In the rows, zero is written as 128.
Rotation paths and how fast each direction turns (degrees a step)
Each turn is a multiple of 5 degrees from 10 to 175, or 0.
Each row of a path follows its step; steps can be skipped.
Path 1:
step 0: [129 125 128 130 128 133 124 137 122 125 128 133 134 130 131 121 128 135
 136 127 125 135 138 127 116 132 136]
step 1: [130 131 131 124 116 136 126 131 129 131 137 124 135 132 122 128 127 132
 131 135 119 133 134 121 127 128 135]
step 2: [123 127 123 123 117 127 133 127 124 136 130 123 136 120 123 133 127 116
 129 128 125 133 134 124 135 122 130]
step 3: [133 119 124 129 123 124 126 131 121 137 115 129 127 122 125 133 134 120
 134 131 129 131 127 136 125 123 128]
step 4: [138 126 131 125 128 130 121 133 135 135 121 129 130 133 131 136 126 125
 130 123 120 128 120 140 122 130 133]
step 5: [127 123 130 125 121 134 126 140 133 127 129 134 131 130 130 127 117 127
 128 112 126 123 123 127 131 129 130]
step 6: [133 126 127 133 119 135 130 133 124 134 129 133 131 129 124 121 120 135
 126 123 134 120 132 125 128 118 119]
step 7: [137 131 121 128 128 127 133 120 126 139 132 128 140 127 134 122 133 133
 125 124 127 126 135 132 121 122 126]
step 8: [127 126 125 133 120 124 125 124 130 124 127 132 139 124 134 121 141 127
 132 124 121 130 128 125 120 129 138]
step 9: [125 130 128 142 120 136 120 129 131 122 128 128 135 130 125 133 126 124
 137 133 125 131 129 127 125 122 137]
step 10: [128 129 119 124 124 133 125 137 126 128 134 119 131 127 130 135 121 126
 137 131 131 133 136 135 133 121 132]
Speeds:
[130 128 126 133 128 124 129 127 128 130 125 128 128 127 129 127 133 125
 124 128 127 128 129 130 127 131 127]	80
[127 125 130 128 127 131 130 121 128 128 127 126 130 125 126 129 132 129
 130 128 128 128 127 128 130 127 131]	60
[131 127 127 133 132 132 129 129 124 130 126 129 127 129 127 128 126 129
 129 130 132 131 128 127 127 127 129]	115
Path 2:
step 0: [130 129 130 117 128 133 131 133 135 135 127 124 127 128 129 129 130 141
 126 126 132 129 121 119 141 122 121]
step 1: [116 129 128 126 127 128 122 123 130 137 121 119 128 141 135 123 120 127
 129 120 128 121 128 129 136 124 131]
step 2: [138 136 130 134 132 130 118 114 129 128 122 122 126 132 131 123 129 136
 127 129 131 134 122 118 133 128 126]
step 3: [131 131 124 126 120 125 132 120 129 135 127 121 127 132 128 123 136 135
 115 127 119 124 132 129 135 127 139]
step 4: [128 126 127 127 129 125 131 121 137 119 127 118 122 122 123 132 128 134
 131 118 127 125 125 120 142 124 126]
step 5: [112 137 127 131 135 132 122 123 129 140 128 122 127 128 125 131 133 131
 125 126 122 130 123 129 136 122 130]
step 6: [132 135 127 124 133 122 126 128 125 135 125 129 121 134 129 127 127 140
 126 130 136 123 125 121 144 134 122]
step 7: [125 122 128 123 133 123 126 126 129 132 114 119 129 135 126 115 129 127
 124 127 125 131 126 126 137 123 139]
step 8: [133 123 121 134 128 132 128 121 131 134 131 114 126 130 129 129 123 140
 129 127 126 134 126 114 133 126 126]
step 9: [122 137 127 128 118 129 124 122 133 133 136 125 122 127 133 119 129 127
 120 125 125 129 129 128 143 119 133]
step 10: [125 133 135 122 130 134 133 118 134 125 119 125 125 130 128 127 129 134
 129 130 123 120 122 117 139 130 120]
Speeds:
[129 126 129 125 129 133 131 129 127 125 125 126 129 128 125 130 125 126
 126 127 130 126 130 128 130 128 131]	110
[131 126 128 127 128 127 125 131 129 133 126 127 131 131 130 126 125 127
 129 127 132 129 127 126 127 128 129]	60
[131 126 128 128 132 126 126 125 123 126 124 130 127 132 129 126 128 130
 126 130 126 128 129 129 127 129 130]	80
Path 3:
step 0: [120 136 130 130 125 126 122 128 137 117 123 133 129 128 128 124 126 138
 137 127 133 112 131 132 125 125 140]
step 1: [130 130 123 127 133 121 119 122 123 121 118 126 135 118 133 137 135 131
 121 122 130 132 122 139 124 118 123]
step 2: [132 127 134 137 129 135 139 122 134 133 124 129 149 130 123 127 129 124
 122 131 126 127 129 134 139 126 129]
step 3: [118 129 128 131 134 129 139 129 119 124 129 133 120 132 136 128 133 123
 120 144 138 124 121 129 131 131 130]
step 4: [131 120 117 129 123 130 131 122 124 131 133 118 118 137 131 117 123 133
 128 118 138 128 128 138 133 127 127]
step 5: [128 137 125 122 131 117 136 136 142 135 138 123 127 139 124 135 126 131
 125 127 127 135 126 128 123 123 123]
step 6: [123 126 133 127 117 125 125 132 139 126 130 140 119 123 120 122 138 123
 125 125 132 121 137 125 129 122 119]
step 7: [131 124 123 120 119 135 127 130 124 118 121 132 131 132 135 125 132 126
 119 126 117 133 129 129 110 129 127]
step 8: [129 129 133 123 136 135 129 125 124 142 124 124 138 134 134 126 136 135
 127 121 123 117 133 116 129 130 123]
step 9: [123 128 124 129 123 122 134 129 129 115 126 124 130 126 135 134 129 139
 134 138 131 119 135 117 134 127 139]
step 10: [131 118 122 132 131 116 130 126 125 127 119 128 130 120 134 126 129 134
 142 125 131 127 120 139 125 125 118]
Speeds:
[129 123 125 128 130 125 133 127 125 130 128 128 127 130 125 128 128 126
 131 129 130 129 127 126 129 126 131]	55
[130 128 129 129 122 130 128 126 129 126 129 126 131 128 126 125 125 128
 128 127 130 129 133 127 130 128 131]	160
[129 128 133 128 128 127 129 126 128 127 128 124 128 128 131 129 126 126
 128 130 129 127 124 132 131 125 128]	40
[131 130 129 129 129 130 128 130 127 130 132 128 131 131 126 133 130 129
 129 130 126 128 131 128 131 126 126]	115
Path 4:
step 0: [126 126 114 124 124 115 133 127 125 122 128 130 133 124 123 126 127 131
 134 130 128 135 129 124 123 123 125]
step 1: [129 132 119 121 121 116 130 131 125 125 128 127 131 138 126 130 133 124
 132 131 126 133 133 120 131 126 133]
step 2: [124 124 124 125 120 122 127 130 127 126 126 124 127 132 120 133 140 130
 133 131 120 135 131 121 122 133 126]
step 3: [120 129 119 127 131 122 128 131 133 125 129 128 133 128 127 125 139 133
 139 134 125 136 135 126 131 131 124]
step 4: [123 123 125 117 130 125 131 134 133 120 128 123 133 136 128 126 131 127
 134 124 126 135 132 123 134 138 127]
step 5: [125 124 119 125 128 131 132 135 137 121 127 121 123 128 123 133 131 127
 139 125 126 126 135 121 123 133 126]
step 6: [117 125 118 129 129 130 126 137 137 131 132 125 124 134 129 129 135 124
 137 128 133 130 127 127 130 131 130]
step 7: [121 126 124 123 127 134 124 136 130 117 129 121 124 129 132 129 132 128
 136 125 128 135 118 131 129 135 129]
step 8: [118 127 119 120 128 134 127 136 133 118 125 132 126 122 134 128 128 125
 136 125 129 127 127 129 121 125 129]
step 9: [123 120 112 126 128 128 122 136 126 123 130 129 127 133 131 130 123 121
 132 124 129 128 124 132 126 124 134]
step 10: [125 123 125 124 124 125 122 134 121 120 131 121 123 124 131 135 131 124
 136 129 128 129 123 129 121 123 139]
Speeds:
[129 125 129 127 128 125 126 126 124 129 126 129 132 128 128 130 131 129
 129 129 123 128 132 129 129 126 130]	35
[129 129 130 125 128 125 130 126 126 126 131 124 129 127 131 128 128 128
 130 128 132 130 126 129 132 128 130]	115
[131 126 126 129 127 126 130 128 128 130 130 125 126 130 126 132 125 124
 129 126 130 125 130 125 127 126 131]	85
[126 128 126 128 128 128 129 123 130 128 128 129 126 124 130 127 130 131
 131 129 131 126 131 128 125 125 126]	135
Path 5:
step 0: [127 120 133 131 124 121 134 136 133 143 136 125 128 133 136 124 127 125
 127 130 126 130 123 130 121 130 127]
step 1: [122 128 118 132 129 127 129 138 129 127 136 130 132 131 123 134 124 131
 118 125 119 135 125 128 125 118 128]
step 2: [128 116 124 143 125 126 129 128 129 128 132 119 130 134 124 126 122 124
 124 135 134 128 130 136 123 131 125]
step 3: [127 121 122 130 125 125 137 129 132 137 135 133 132 131 129 126 131 131
 136 126 125 138 135 128 121 118 128]
step 4: [126 126 123 128 120 128 125 125 128 130 137 130 123 128 125 139 122 123
 114 134 129 133 134 133 122 125 131]
step 5: [126 119 127 131 121 116 132 130 134 135 134 117 123 133 133 127 122 125
 130 126 128 134 124 124 123 133 127]
step 6: [122 127 120 134 123 129 131 131 132 132 140 137 136 128 126 131 124 134
 120 124 125 132 124 125 127 124 125]
step 7: [129 113 126 138 127 130 127 133 136 127 134 121 129 129 129 133 129 118
 120 135 126 127 132 132 125 130 125]
step 8: [125 123 122 136 128 125 130 133 130 139 136 125 126 126 126 122 130 134
 134 130 125 134 128 126 118 119 134]
step 9: [126 124 122 128 119 126 127 128 130 130 133 134 127 139 123 132 129 128
 114 131 128 132 128 141 124 123 130]
step 10: [131 122 122 131 123 116 132 137 132 128 136 117 127 132 127 129 123 124
 131 129 132 138 134 127 129 131 127]
Speeds:
[130 128 129 129 125 129 132 127 127 127 127 128 126 128 125 128 126 128
 124 129 124 124 130 130 127 132 128]	145
[131 130 131 132 124 130 128 127 129 128 128 126 129 127 126 127 129 126
 127 127 126 133 126 129 129 126 127]	0
[128 127 129 126 128 130 126 130 131 123 127 128 128 128 123 133 126 126
 128 130 131 128 127 128 127 127 127]	135
Path 6:
step 0: [131 135 126 126 125 125 128 118 132 132 134 123 129 130 131 133 128 125
 131 135 130 127 134 119 127 140 124]
step 1: [138 133 130 128 128 124 122 121 127 135 127 128 130 134 132 128 137 133
 137 123 129 125 131 120 122 124 123]
step 2: [135 122 130 124 123 129 120 120 128 127 132 137 125 135 127 133 133 135
 128 135 132 131 125 123 131 128 122]
step 3: [132 131 125 125 128 124 128 125 132 118 134 121 135 133 131 137 127 136
 132 136 134 126 125 125 129 123 123]
step 4: [132 127 130 119 122 126 125 124 123 133 129 116 133 135 128 132 129 129
 131 138 121 129 132 126 125 128 122]
step 5: [134 140 133 125 124 128 124 120 122 126 134 128 128 130 127 135 130 121
 129 127 128 128 127 118 126 131 121]
step 6: [134 134 125 128 129 130 118 118 128 123 130 129 122 131 131 126 134 132
 138 132 124 129 127 128 123 122 122]
step 7: [136 126 132 125 120 121 129 121 129 127 134 128 119 132 133 131 129 130
 127 140 131 132 125 126 132 121 127]
step 8: [130 127 130 124 129 124 130 123 129 124 134 126 135 128 134 133 119 129
 132 136 125 126 131 116 122 122 121]
step 9: [131 134 127 120 121 128 119 126 117 133 131 126 131 134 136 127 124 130
 130 129 124 133 132 123 131 124 123]
step 10: [139 135 133 127 122 135 128 124 124 124 135 130 129 133 131 125 128 128
 128 130 126 129 117 126 125 128 119]
Speeds:
[129 133 127 126 126 129 128 129 125 128 130 124 131 127 125 125 127 127
 127 128 125 128 127 130 128 133 127]	70
[128 129 128 131 130 131 131 127 129 124 131 129 128 129 126 130 123 126
 130 128 131 128 127 125 127 131 129]	140
[130 129 126 127 129 133 124 125 126 127 125 131 129 129 127 126 129 128
 125 127 130 128 125 126 128 126 131]	90
[127 127 127 129 127 126 130 127 124 131 124 127 131 126 129 130 128 126
 129 127 126 129 130 121 127 129 129]	90
[132 130 128 129 131 124 128 127 128 128 127 130 126 124 126 124 128 128
 128 131 131 131 132 128 126 129 128]	60
Path 7:
step 0: [134 133 126 120 127 127 133 124 133 130 121 123 113 126 136 137 129 124
 128 132 125 122 122 127 130 132 122]
step 1: [137 120 134 123 123 129 120 135 139 123 129 133 126 123 129 128 124 133
 118 126 126 131 127 126 129 133 119]
step 2: [127 137 127 125 127 124 118 132 133 133 125 117 131 133 129 128 127 136
 133 128 121 126 132 117 130 126 119]
step 3: [133 132 122 125 133 128 133 135 141 127 127 126 125 126 127 130 125 136
 125 142 131 119 124 134 130 124 128]
step 4: [129 117 127 119 124 129 133 139 130 127 129 124 125 129 127 124 123 125
 131 126 130 120 120 118 127 136 120]
step 5: [131 129 135 124 128 120 121 129 142 131 126 121 114 131 132 133 128 125
 128 124 123 126 131 126 133 129 133]
step 6: [131 128 123 126 132 124 119 130 142 125 125 132 135 131 117 126 125 134
 120 123 134 124 127 127 134 129 121]
step 7: [126 141 117 122 124 129 133 130 132 132 123 122 124 138 131 123 124 130
 132 130 124 126 122 124 133 135 122]
step 8: [138 130 130 121 124 127 132 134 135 124 126 131 120 119 130 133 127 121
 122 133 123 120 124 135 134 129 122]
step 9: [130 124 127 120 122 128 117 128 134 127 130 127 123 125 126 132 127 133
 127 122 128 130 127 114 123 135 116]
step 10: [135 137 128 127 131 124 125 133 141 128 122 122 128 134 136 127 129 139
 125 132 121 128 134 126 130 126 129]
Speeds:
[124 130 129 127 127 129 129 123 129 129 129 124 125 129 127 131 126 129
 130 130 131 131 128 126 128 129 127]	155
[128 130 131 125 128 127 130 129 127 129 123 127 129 128 126 132 128 127
 130 128 125 128 131 128 131 126 130]	135
[126 123 130 124 129 127 130 127 128 127 129 130 124 129 128 128 132 126
 127 128 124 129 127 129 126 126 125]	90
[132 126 133 130 130 128 127 125 131 129 123 128 128 130 128 127 129 129
 126 125 128 130 129 125 126 130 128]	85
[130 125 124 127 123 130 127 128 127 130 126 126 128 129 126 125 128 127
 131 126 128 130 128 125 127 124 127]	145
Path 8:
step 0: [132 131 118 131 129 123 128 129 128 123 133 136 123 122 129 130 137 113
 130 127 129 126 125 131 119 127 131]
step 1: [137 130 132 116 122 124 130 126 134 128 128 128 123 120 131 132 117 127
 131 126 128 126 128 121 118 127 126]
step 2: [130 126 122 131 122 126 133 118 134 130 139 136 130 132 128 134 124 134
 119 131 125 135 132 132 124 125 127]
step 3: [131 123 125 126 129 122 125 122 130 131 138 126 125 130 131 134 129 120
 133 120 118 117 125 135 132 128 130]
step 4: [132 133 133 130 126 122 128 122 134 126 126 136 124 118 129 123 138 123
 132 129 122 127 131 126 119 119 124]
step 5: [136 124 123 123 132 124 134 129 131 127 131 128 135 129 135 129 121 132
 129 132 126 121 130 127 110 127 129]
step 6: [130 129 118 134 119 129 134 127 135 128 137 130 129 128 131 138 126 123
 129 129 118 134 119 124 129 127 129]
step 7: [136 129 124 122 130 117 120 120 126 130 134 130 121 130 124 136 128 120
 133 123 130 127 130 128 125 122 121]
step 8: [127 126 127 121 124 121 136 123 135 125 125 135 122 117 128 128 128 131
 121 127 122 123 127 136 121 123 127]
step 9: [136 127 127 133 126 125 128 122 130 127 142 132 131 129 137 123 123 125
 125 127 123 124 132 126 119 137 134]
step 10: [137 127 130 130 122 132 128 123 140 129 130 128 128 133 129 138 130 127
 140 125 119 127 128 128 127 119 128]
Speeds:
[128 130 125 125 129 130 131 130 128 132 129 128 128 126 126 131 125 124
 127 130 132 131 126 127 128 127 127]	65
[127 131 127 123 126 128 124 130 128 128 129 128 127 128 124 128 134 126
 129 129 128 125 128 129 128 126 129]	100
[124 126 127 128 127 128 128 130 125 127 131 127 128 125 132 130 129 126
 127 129 127 127 124 131 128 131 133]	125
[128 127 127 129 133 124 129 127 126 129 125 129 126 125 127 126 130 125
 127 126 127 127 128 131 131 126 126]	90
Path 9:
step 0: [124 128 125 122 126 124 128 133 128 126 127 122 131 130 119 119 133 121
 137 142 124 129 129 124 124 128 123]
step 1: [133 124 132 134 121 128 130 119 118 126 123 127 137 120 121 134 128 134
 129 129 133 129 127 122 123 128 132]
step 2: [133 125 122 125 130 133 136 129 128 132 131 134 132 137 130 132 129 125
 125 129 129 132 133 117 140 126 133]
step 3: [128 135 139 126 131 124 137 120 129 127 135 125 121 126 124 121 122 134
 125 129 122 122 126 128 135 130 125]
step 4: [126 128 130 125 127 131 126 135 127 130 137 122 131 132 125 136 123 120
 134 129 135 113 123 130 124 124 131]
step 5: [131 130 123 136 131 136 123 123 120 135 133 126 129 133 128 130 125 138
 124 118 127 131 131 129 123 125 120]
step 6: [134 124 130 122 131 130 128 134 133 125 126 132 109 129 132 132 126 121
 129 119 130 133 131 127 129 127 125]
step 7: [126 129 132 126 131 131 119 127 130 122 125 125 127 133 124 117 123 127
 128 133 121 133 119 141 126 126 133]
step 8: [130 129 119 128 119 122 124 131 119 127 125 124 125 129 124 128 137 128
 137 130 137 127 132 134 124 133 131]
step 9: [126 119 125 126 130 132 133 123 128 126 127 126 137 123 131 127 124 130
 129 125 128 145 134 122 123 135 131]
step 10: [129 126 134 126 127 131 131 135 129 122 120 133 123 128 127 123 133 134
 132 129 122 123 131 119 140 131 137]
Speeds:
[127 130 129 129 131 126 127 125 129 128 126 133 130 128 135 128 129 127
 129 130 128 126 129 129 126 127 127]	0
[123 127 128 131 127 129 131 127 127 132 128 131 127 131 126 130 131 129
 128 128 130 130 129 132 129 126 129]	115
Path 10:
step 0: [120 126 122 131 128 134 129 128 133 123 126 126 131 124 126 124 129 136
 118 134 129 124 117 124 130 114 126]
step 1: [125 122 134 136 122 124 134 124 133 134 120 123 125 131 136 123 132 137
 123 127 122 120 129 119 125 133 130]
step 2: [135 128 131 131 137 125 132 135 129 139 123 125 131 131 135 122 129 126
 129 124 118 130 131 134 123 117 122]
step 3: [126 118 119 127 141 130 135 126 130 137 139 133 133 123 129 132 129 131
 135 128 127 127 122 124 124 126 130]
step 4: [130 137 119 140 127 135 123 128 133 136 131 129 129 135 124 125 120 137
 133 129 129 122 128 123 129 132 131]
step 5: [138 124 129 138 128 133 127 125 124 126 133 129 123 134 125 118 126 129
 115 125 129 126 120 133 120 126 123]
step 6: [128 122 133 132 133 130 126 123 131 136 129 123 133 128 124 141 134 126
 117 133 121 122 128 127 127 133 117]
step 7: [122 131 124 136 132 135 134 132 129 127 123 124 126 124 128 126 132 120
 135 131 122 111 127 129 130 121 124]
step 8: [127 128 126 126 124 128 126 124 134 130 129 131 123 128 140 125 135 136
 137 122 126 122 115 130 119 129 122]
step 9: [124 135 126 134 131 131 131 125 130 135 122 133 132 125 127 126 124 141
 125 131 120 141 124 130 126 125 118]
step 10: [127 121 127 136 135 135 136 126 122 133 128 128 126 125 133 119 130 129
 124 133 136 129 132 115 124 129 123]
Speeds:
[126 129 130 127 131 129 130 131 129 130 127 130 129 127 128 127 128 129
 134 124 126 130 126 130 126 131 129]	65
[128 129 128 129 127 126 126 128 127 129 126 129 127 128 128 122 128 128
 130 125 131 122 131 127 129 130 128]	115
[127 132 129 128 132 128 122 130 131 126 127 126 130 129 127 128 127 130
 128 129 126 128 132 128 126 126 127]	155
[129 126 126 127 130 128 129 131 125 129 131 125 128 126 127 130 132 127
 132 129 129 126 132 128 130 126 125]	90
Path 11:
step 0: [130 125 123 131 142 133 123 130 127 119 124 131 124 133 132 130 135 136
 125 131 121 123 125 125 131 135 128]
step 1: [130 120 137 132 132 126 120 119 127 128 130 126 142 124 125 129 125 132
 129 130 131 132 123 124 122 132 126]
step 2: [133 133 132 121 120 129 125 120 127 126 122 134 130 131 134 119 140 132
 126 124 129 123 124 127 133 133 131]
step 3: [123 125 124 132 135 131 120 124 134 120 128 133 130 117 125 127 129 136
 127 130 119 121 128 130 130 121 131]
step 4: [127 128 137 122 131 121 130 120 128 132 122 129 130 124 132 128 132 129
 132 132 124 135 124 118 116 126 133]
step 5: [127 134 135 130 121 130 130 124 123 127 123 135 124 118 127 122 128 129
 133 133 130 122 121 136 137 128 134]
step 6: [127 130 123 130 138 126 121 132 129 118 120 128 122 128 132 125 123 128
 133 130 121 129 131 125 126 123 142]
step 7: [124 125 135 131 134 130 130 122 121 129 122 130 123 124 121 130 123 122
 127 130 131 132 116 125 118 135 128]
step 8: [134 132 136 127 127 126 126 128 127 116 124 134 129 133 132 127 126 124
 130 134 136 124 130 129 139 138 135]
step 9: [126 116 123 136 137 134 117 135 125 122 121 127 127 126 129 124 133 128
 127 126 126 125 124 125 128 131 129]
step 10: [127 128 136 123 137 126 121 118 132 129 130 134 134 131 127 132 125 132
 131 126 132 133 121 121 127 138 124]
Speeds:
[126 129 130 124 127 129 128 126 128 131 131 125 126 126 130 128 128 126
 126 124 129 129 124 126 129 131 130]	130
[131 131 130 129 125 127 129 129 129 131 128 133 131 128 126 125 129 127
 126 129 130 131 127 130 128 131 130]	120
Path 12:
step 0: [138 128 129 121 130 132 130 130 131 119 116 127 119 129 120 129 133 126
 135 127 120 127 124 126 129 128 117]
step 1: [129 118 132 123 139 140 129 134 131 128 128 123 124 127 128 131 127 139
 119 131 123 124 121 127 128 127 124]
step 2: [129 120 128 128 129 130 126 140 128 122 121 136 125 128 128 134 133 124
 113 133 134 133 129 135 127 124 126]
step 3: [141 129 128 127 128 141 128 136 133 128 125 132 121 127 129 130 131 113
 132 130 124 131 126 123 130 127 125]
step 4: [133 126 137 122 127 140 129 133 134 119 122 126 127 122 133 126 129 135
 121 122 126 122 129 117 129 131 130]
step 5: [130 116 136 119 136 124 124 140 126 125 116 126 127 131 128 127 128 127
 124 129 133 136 128 126 130 127 132]
step 6: [136 121 134 124 129 133 131 128 123 129 124 136 121 127 121 139 130 122
 127 126 118 139 128 123 130 127 122]
step 7: [129 123 130 130 133 140 124 123 134 115 121 131 127 130 126 133 133 130
 123 132 123 122 121 118 131 125 125]
step 8: [134 124 130 117 134 135 125 135 132 118 123 126 122 132 126 129 126 131
 121 138 131 130 130 138 132 131 133]
step 9: [135 120 128 131 129 135 131 138 122 128 131 130 115 125 127 126 132 122
 120 131 129 137 129 122 129 136 122]
step 10: [134 126 138 127 124 140 128 129 134 125 119 131 131 128 121 126 137 121
 122 124 133 125 122 121 125 128 124]
Speeds:
[128 131 125 126 128 131 127 126 130 124 129 129 130 129 127 131 132 126
 132 125 128 127 127 126 127 128 129]	100
[126 125 133 127 126 129 128 126 130 127 129 122 130 127 131 130 130 128
 127 131 128 125 127 128 126 127 129]	115
[131 127 127 124 125 127 126 129 129 133 126 126 125 128 125 129 128 127
 132 131 127 127 127 131 129 128 131]	135
[131 128 128 132 125 127 131 128 128 126 129 125 125 127 128 129 127 124
 131 128 127 132 128 127 126 128 124]	115
